The rows of T fall into 4 groups, and each row is roughly a mix of its group's hidden directions; one row fits no group.
T, 143 rows:
[[-36  54  -2  10  -4 -22  19   5 -11   7]
 [ 55  17 -19  -4 -37   0   3  -5  -5  18]
 [  2 -24 -13 -15 -28 -35 -42  -5   3 -25]
 [ 10  42 -16 -20   3 -39  26  17 -17  -7]
 [ 15  30   5  26   9 -12  20  35 -12  40]
 [-27  39 -12 -19   0  -5 -27   0  38 -20]
 [ 35 -33  -4   6 -20   5  49  14  -2   1]
 [ -8  13  42  42 -10   0  13  16   4 -33]
 [ 23 -13 -27 -16   2  10 -32 -33 -22  31]
 [  4 -14   2  19 -13 -21  -8  17  11  61]
 [-16 -20  -3  -3   1 -11  43 -35  -1  38]
 [ 30 -46  -7  21   0 -14  22   4 -33  11]
 [ 12 -14  -7 -23 -38   5  25   9  26 -41]
 [  4 -19  19 -20 -28  31  13  17   1  45]
 [-30  12 -10 -21   0  -7 -23   0  16  55]
 [-10  45  22  30  19   6 -27  23 -13  -9]
 [-55   7 -12  -6  26   8  15 -10  28  18]
 [-20  19 -31 -12   7   2   5  10  57   9]
 [-17  22  14  23 -15  19  18  29   7  46]
 [ 37 -36 -10  25  28 -22  11  12 -14 -15]
 [-11 -42  -8  17  17  -3  16 -12 -29  40]
 [ 26  29  24 -41 -36  -8  -8   1   2 -13]
 [ 33 -19 -32  -3 -35 -13  27  22  18  -1]
 [-25 -17  30  -2  51 -11   5 -11  26   4]
 [-36 -23   3  -1   8   6   4  48  31  13]
 [-30  30  38  -2  21 -13  -8  21  -8 -31]
 [ 43 -26  -1  26   4  23  16  -1  -6  37]
 [-44  27  13  22   4  27   8   0 -29 -21]
 [ 23 -38  -4 -19 -23  -7  13 -40  11  24]
 [-19  44   6  -5  15 -12 -48  -5   5 -19]
 [ -3   8 -22  -2 -15   2 -55 -20  -2  35]
 [ 22  25 -23  -7   3 -12 -34 -39  29  -7]
 [  1  50   3  25   2   8 -25 -24  29  12]
 [  6  33  -4 -59   9   2  12  12  18   5]
 [-11   7 -10  22  46   1  41   9  17  21]
 [ 17 -26 -19 -18 -29  25  46  -5  10   2]
 [ 28   3  27   3  13 -14 -52  13  25   7]
 [-47  -6 -30 -17 -17 -22 -29 -16   3   9]
 [ 26 -31 -35  -8 -10 -26  25   9   9  30]
 [-31 -18  -6 -29 -35  -5 -15   6  41   0]
 [  3  33 -28  22   2  13  32  11  32 -26]
 [  4  -7 -16  37  32  21 -17  34   2  29]
 [ 24 -10  27 -12 -41  -9  16  15 -20 -35]
 [ 18 -18 -10  58 -11   0  -4 -32  -5 -10]
 [-14 -11  23  37 -13   6  38  31 -10 -21]
 [ 54 -23 -19  19  -1  -1  24 -21   0  16]
 [-29  20  27  42   2  10 -16  28   2 -23]
 [-15 -15  51 -11   3 -15 -36  10 -21 -11]
 [-19  -4 -28 -48 -25 -10  -4  21  28   1]
 [ 37  27 -32 -20 -11  -3   5 -15 -18 -34]
 [-10 -25 -11  21  21 -24  24   5  23 -44]
 [  9 -14  -8 -18  -7  17  40 -46 -11 -22]
 [-32 -19 -42  38  -5   2   2   9   7  26]
 [-26  39  10  41 -11  12 -25  11  18   6]
 [ 14  23 -25  -3 -20 -41  19 -38  -4 -12]
 [ -1   1  53 -35 -15 -20  23   7  -3  11]
 [ 13 -11  29 -36 -28 -22  28  -7  18 -22]
 [-55  26 -24  -9 -12 -28  -3  -7   6  -2]
 [ 24 -32  -5  -8   9   0  45 -41   0  -3]
 [  8 -12  14 -14 -24  22  51   6  16 -29]
 [ 33 -36  24 -24   3 -17   4 -28 -25 -11]
 [ -9  29 -33   0 -29   7  13  45  -6  15]
 [  1  -2 -18   7  42  17 -14  51  -5   8]
 [  8  -6   5 -10  34  10  -5 -20 -26 -53]
 [ 13  26  12  -9  23  29  -2  11  50 -18]
 [-26 -21 -27  -4   8 -44  14 -10  -7  35]
 [ -7  19  15  20  31  20  -6  43 -22  24]
 [ 24   8  16  -2  36  36 -28   1  32   8]
 [-49  11   5 -37  -8   2 -21  27  11 -12]
 [  6  36  18  29  24 -24  10 -17 -29 -23]
 [-31 -28  23 -15  30   6  10 -34  12 -23]
 [  0  46 -27  -4  17 -10 -23 -31 -25   7]
 [ 18 -17   4 -42  14   1  50  -2  -9  14]
 [ 14  -7 -20 -46 -14 -19 -31 -24   1  23]
 [-34 -12 -26 -10 -33  12 -29 -29  18  10]
 [ 40  24 -27   1  16  27  27 -15   6 -24]
 [ 25 -22 -46   2 -14 -19  -9 -21  11 -31]
 [ 35 -10   8 -23   7 -26 -16 -36   7 -34]
 [-41  14  23  -7  13  22 -26 -14 -25 -27]
 [-14  59 -26  -7  -4   2   2  22 -17 -13]
 [-17  -7  25   2  -5  36 -28  29  12 -36]
 [-36   5  17  -5  31 -35 -33  -9  10  18]
 [-14   1  26 -26 -10  14  13 -43  26  29]
 [  9 -15  46   3  22  32 -16 -19 -29   2]
 [-37  -6  25  19  11  -7 -13  39   0 -34]
 [-37  15   1   3 -21  -4  23  49  19  -4]
 [-23  -6  -5 -30  33 -10  -1 -24   3 -46]
 [-11 -22  28 -13 -48   9   4 -12  27  22]
 [ -8   4  45  14  26  30  20  10  30  11]
 [  5   1 -36  38   1 -12 -12 -36  31  -3]
 [ 21  20  10  18  34   9   3  -6 -20 -50]
 [  6  29  19 -33 -42   8   0  10  -7  32]
 [ 13  30 -34  26 -16 -26  13 -15  -8  35]
 [ -1 -14 -33 -20 -17   7  31 -27 -25 -33]
 [-33  27 -25  -9  12  -5 -34  -3  33  22]
 [-14  11 -48  -4   1  10 -50   8   7   4]
 [ 17 -11 -32   3 -24 -19   5 -52  13 -10]
 [-35  11  10 -40  -2  15 -16 -16 -24 -32]
 [ 25 -23 -13  46   3  10  10 -16 -15 -36]
 [ 31  -1  -6  37  41 -24   6  14   9 -21]
 [-41  12  -4 -22 -22  20  35  -4  29   9]
 [  8   0   2   1   2   7  -6 -42 -35 -47]
 [  1   4  -8  20  -2   4   2  44  12  53]
 [-48   2  20 -12   7  20  25   9  30  21]
 [ 36 -24   6   4  13  30 -20   0   3  44]
 [-38  11   2  -2  -5  -7 -21 -42 -36 -16]
 [ -9 -25  32  17  39   2 -25  18  14 -26]
 [-13 -15 -12 -30 -11  32  -9  -7  49  15]
 [ -3 -25  15 -32  35 -18 -14 -22  34 -14]
 [-37 -25   5  49  -5   4  -2  26 -14   5]
 [ 11 -18  19  -1  14   7  34   8  41  37]
 [-11  -3 -39  -5 -28 -39  20  12  12 -27]
 [  9 -23  -3   2  36 -15 -31  -4   8 -47]
 [-26  12 -46  -2  23 -10 -32   2   3 -28]
 [  4  -5  38 -24 -19 -26  47   4  10   0]
 [ 29  -4 -19 -18   2   9 -48 -13 -21 -29]
 [ 20 -27  33   9  14   4  11  44  27   6]
 [ -5   8  22  18 -22  29  30  -1   8  46]
 [ 13 -10   0  19  14  18 -46 -30 -29  18]
 [-62   1   6 -20   5   0   5   7  22  22]
 [ 22  -3 -24   7 -24 -12 -28   7 -12  51]
 [-29 -13  -8 -34   1  -6 -19  34  33 -23]
 [-39 -16 -47   5   3   0  -9  24   8  25]
 [-17 -14  18 -29 -15  49   6 -16  25  12]
 [-10  23 -17  -1  21 -23 -21  54  13  -1]
 [-10  15  31   9  41  16  -9   7 -34 -28]
 [ -9 -17  30   1  18  -8 -12  -7  18 -56]
 [ 33  -6 -37   1   4 -14  -5 -29  19 -38]
 [ 36 -28  -4   9 -26   8  36  12 -14  29]
 [ -8  14 -23 -46   3  -6   4 -35  -3 -35]
 [ 31 -18  24  18  -3  20  26   2 -36  30]
 [-33  -2 -32 -14   2 -16  -6  52  11  -3]
 [-25  41  -6  16  38  -4  -9   1   6  35]
 [ 15  -3 -24   0 -16   4   4 -62 -21  -6]
 [ 20 -10 -30  23   3 -32  -3 -13 -46 -13]
 [ -3  35   2   9  27  -3  -2   5  37 -44]
 [-23 -25   7  19  38   3  45  -9 -15  11]
 [  9  18  16  39  -2 -26  15  29  17  33]
 [-34  26  -1 -17  -2   0 -54 -17   7   8]
 [-26  20 -27  18  -7 -32  34   9 -13  28]
 [-28 -10  35 -15  -3   9 -10  47  25   4]
 [-35  17  13 -25   1  35 -20 -16  30  15]
 [ 22 -31 -36   6  40  22 -15  10   0 -16]]
Here is one row from each group, named. Which group is each of the other rows in?
[-39  42 -17   7 -23 -10 -14 -15 -13  23] -> L
[-46  43  19   6   8 -10   8 -12 -26  -2] -> W
[  0  47 -11 -29   0  -3 -35   1  30  -9] -> B
[ 13 -50  18  20 -12   9 -25 -19 -16 -22] -> P

[ 31   0 -20  20   3  -5  48  27  14  21] -> W
[ 33 -10 -20  28   0 -33  33  22 -21   4] -> W
[-34  39  25  23  -9   5   8  23  23  18] -> B
[ 21 -47 -21   1  21  13 -13 -13  18 -31] -> L
[ 23 -23   2  52   2 -14  -1 -11  35   9] -> L
[ 20  -2  -5 -26 -21 -31  24 -33   7 -33] -> L
[ 16 -32   3  20  -8 -15  12  -4 -53  20] -> W
[ 26 -53 -11   5 -34  16   4  14   0  -9] -> P
[ 38  42  18   2  14  -6 -37  -7   1 -14] -> P
[ 41  -4  -7  28 -11  13  42 -14 -25   6] -> P
[ 21 -32  35  -3  19 -22  26 -19  -8 -28] -> B
[ 37 -22   2 -16 -32  -3  34   0  13  30] -> L
